W =
98 39 112 43 164 158 52 51 58 127 105
70 30 167 169 53 75 112 38 120 80 137
164 45 166 90 138 41 162 103 159 51 145
162 128 102 79 148 112 109 73 163 163 46
135 155 152 34 54 50 120 116 43 156 87
136 109 56 149 50 41 140 92 62 36 64
Indices start at 1.
(1, 1) => 98
(5, 6) => 50
(3, 9) => 159
(3, 6) => 41
(3, 11) => 145
(5, 1) => 135
(1, 8) => 51
(3, 10) => 51
(6, 10) => 36
(3, 4) => 90
(3, 5) => 138
(4, 1) => 162
(3, 7) => 162
(4, 9) => 163
(4, 7) => 109
(6, 2) => 109
(5, 11) => 87
(2, 4) => 169

A =
55 160 67 67 101 87 54 75 124 140 94 150 44
42 146 53 155 61 144 92 58 144 79 60 82 43
64 153 128 94 65 132 67 99 128 82 122 82 65
93 121 118 112 40 75 70 154 155 106 57 74 154
78 89 81 157 48 57 45 55 85 72 50 85 138
156 125 103 60 137 130 77 156 75 60 154 109 64
113 109 140 112 119 69 126 93 44 64 150 67 113
61 68 126 126 74 146 140 116 83 89 132 45 132
149 42 149 83 160 76 159 111 50 159 119 62 89
103 103 58 131 79 92 87 84 95 126 155 107 63
48 136 120 76 70 139 149 154 56 59 145 93 92
119 41 40 106 101 67 43 130 148 58 126 149 77
56 92 85 104 51 57 67 80 127 54 71 139 129
152 78 151 155 84 98 84 117 113 56 82 44 135
145 134 64 54 88 43 41 86 124 102 73 60 42
43 105 55 81 116 94 115 93 94 118 93 115 96
Rows and columns are counted from 1.
row 1 col 1 -> 55
row 13 col 8 -> 80
row 15 col 4 -> 54
row 2 col 2 -> 146
row 10 col 4 -> 131
row 5 col 2 -> 89
row 13 col 11 -> 71
row 5 col 7 -> 45
row 4 col 6 -> 75
row 6 col 6 -> 130
row 12 col 5 -> 101
row 8 col 13 -> 132
row 2 col 4 -> 155
row 11 col 4 -> 76
row 11 col 8 -> 154
row 12 col 10 -> 58
row 1 col 8 -> 75
row 3 col 11 -> 122
row 2 col 13 -> 43
row 13 col 3 -> 85
row 9 col 2 -> 42
row 2 col 3 -> 53
row 3 col 10 -> 82
row 13 col 4 -> 104
row 8 col 2 -> 68
row 13 col 12 -> 139
row 11 col 1 -> 48
row 14 col 9 -> 113
row 3 col 7 -> 67
row 1 col 11 -> 94
row 3 col 12 -> 82
row 4 col 12 -> 74
row 8 col 10 -> 89
row 8 col 5 -> 74
row 9 col 6 -> 76
row 8 col 12 -> 45
row 1 col 4 -> 67
row 12 col 8 -> 130

grid =
119 97 143 162
142 71 138 133
121 97 143 162
121 97 142 162
45 143 93 89
54 145 111 133
119 65 99 45
120 97 143 162
142 71 139 133
88 89 84 33
54 146 111 132
120 65 100 46
87 88 84 33
44 143 94 91
45 144 94 90
121 97 143 163
Rows and columns are counted from 1.
(1, 1) => 119
(9, 3) => 139
(14, 4) => 91
(15, 3) => 94
(8, 1) => 120
(16, 2) => 97
(12, 3) => 100
(10, 4) => 33
(11, 4) => 132
(3, 3) => 143
(5, 1) => 45
(6, 4) => 133
(2, 2) => 71
(4, 1) => 121
(13, 4) => 33
(15, 4) => 90
(8, 2) => 97

B =
139 81 131 99 76 122 81
93 109 80 105 123 28 109
57 115 94 108 86 108 115
Rows and columns are counted from 1.
(1, 1) -> 139
(1, 5) -> 76
(2, 6) -> 28
(2, 2) -> 109
(2, 1) -> 93
(2, 7) -> 109
(3, 2) -> 115

M =
134 124 116 80 115 106 103 78
100 100 102 100 98 99 100 99
100 101 111 99 92 96 101 97
102 90 100 85 99 113 110 97
105 103 94 104 95 90 97 110
99 102 127 98 81 91 102 94
103 86 100 80 98 117 114 97
104 87 100 82 99 117 113 96
100 101 103 100 98 99 100 100
115 93 115 107 96 97 132 115
119 112 77 117 80 64 89 141
137 82 136 117 90 93 175 135
104 107 99 97 110 109 105 91
105 79 100 71 97 125 122 94
109 106 89 108 90 83 95 120
112 109 106 92 105 102 101 92
Indices start at 1.
(1, 1) -> 134
(4, 4) -> 85
(6, 7) -> 102
(5, 7) -> 97
(8, 3) -> 100
(13, 7) -> 105
(15, 5) -> 90
(15, 7) -> 95
(8, 7) -> 113
(13, 6) -> 109
(14, 4) -> 71
(7, 4) -> 80
(7, 6) -> 117
(7, 5) -> 98
(1, 7) -> 103
(16, 5) -> 105
(10, 2) -> 93
(8, 4) -> 82
(6, 3) -> 127
(14, 6) -> 125
(5, 3) -> 94
(1, 2) -> 124
(5, 2) -> 103
(6, 8) -> 94
(8, 2) -> 87
(7, 7) -> 114
(5, 8) -> 110
(4, 2) -> 90
(2, 4) -> 100
(2, 5) -> 98
(16, 2) -> 109
(12, 8) -> 135
(12, 1) -> 137
(12, 4) -> 117

a =
[[ 67  74  54  74  85  68  41  68  60  24 105  64  64]
 [109  98 108  72  92 103  55 100  86 108  63  57  55]]
Rows and columns are counted from 1.
(1, 1) => 67
(2, 3) => 108
(1, 7) => 41
(2, 9) => 86
(1, 5) => 85
(2, 12) => 57
(1, 10) => 24

arr =
[[132 130  90 146  60 134  97  61]
 [ 66 160 137 124  87  83 129 141]
 [107  97 107  34  93 112 110  86]
 [131 132  88 143  63 132  99  61]
 [ 51  63 137  60  86 103 103 102]
 [ 91  89  44 108 141  94 114 102]
 [105 106  91  26  82 115  91 117]
 [136 106 111 159  48 150  71  65]
 [ 95  98  99  25  82 103  91 120]
 [ 86  91 133  45  92  75 118 119]
 [126  83  84 141  35  90  71  77]
 [ 78  93 118  99 134  71  68  89]
 [ 90  97  69 103 137  75  91  89]
 [ 49  59 134  50  78 106 113  96]
 [137  97 107 111  84  33  82 156]]
Indices start at 1.
(1, 1): 132
(9, 5): 82
(3, 8): 86
(5, 7): 103
(3, 1): 107
(12, 6): 71
(15, 3): 107
(6, 1): 91
(2, 6): 83
(14, 5): 78
(10, 4): 45
(15, 1): 137
(3, 6): 112
(8, 1): 136
(8, 7): 71
(3, 7): 110
(7, 8): 117
(8, 5): 48
(9, 4): 25
(8, 2): 106
(11, 2): 83
(4, 8): 61
(1, 5): 60
(5, 4): 60
(10, 7): 118
(2, 1): 66
(13, 6): 75
(12, 3): 118
(3, 4): 34
(1, 2): 130
(9, 7): 91
(15, 4): 111
(12, 5): 134
(13, 5): 137

x = ((118, 126, 116, 99, 89, 138, 82, 39, 126, 61, 70, 61, 87, 96, 112), (113, 129, 153, 92, 82, 124, 37, 64, 108, 109, 137, 137, 61, 90, 104), (111, 83, 138, 154, 72, 72, 157, 150, 68, 70, 150, 106, 143, 119, 83), (72, 76, 102, 58, 105, 61, 53, 138, 86, 149, 167, 147, 149, 69, 127), (165, 145, 145, 128, 153, 142, 127, 89, 97, 154, 50, 48, 163, 74, 124))
Rows and columns are counted from 1.
(1, 1) -> 118
(2, 5) -> 82
(5, 15) -> 124
(4, 6) -> 61
(5, 4) -> 128
(5, 5) -> 153
(5, 14) -> 74
(5, 13) -> 163
(4, 15) -> 127
(4, 2) -> 76
(3, 13) -> 143
(1, 9) -> 126
(4, 7) -> 53
(5, 12) -> 48
(3, 12) -> 106
(5, 6) -> 142
(1, 11) -> 70
(1, 5) -> 89
(1, 6) -> 138
(1, 12) -> 61
(4, 8) -> 138
(3, 3) -> 138
(3, 6) -> 72
(4, 1) -> 72
(4, 11) -> 167
(1, 2) -> 126
(5, 2) -> 145
(4, 9) -> 86
(2, 14) -> 90
(5, 1) -> 165
(3, 14) -> 119
(3, 7) -> 157

X =
129,90,51,50,47,60,47,93,92
88,72,56,45,90,47,115,50,51
154,154,45,44,125,45,44,144,155
154,154,47,44,126,46,44,147,156
Indices start at 1.
(1, 1) = 129
(1, 3) = 51
(3, 6) = 45
(3, 5) = 125
(2, 2) = 72
(1, 2) = 90
(4, 9) = 156
(3, 7) = 44
(2, 9) = 51
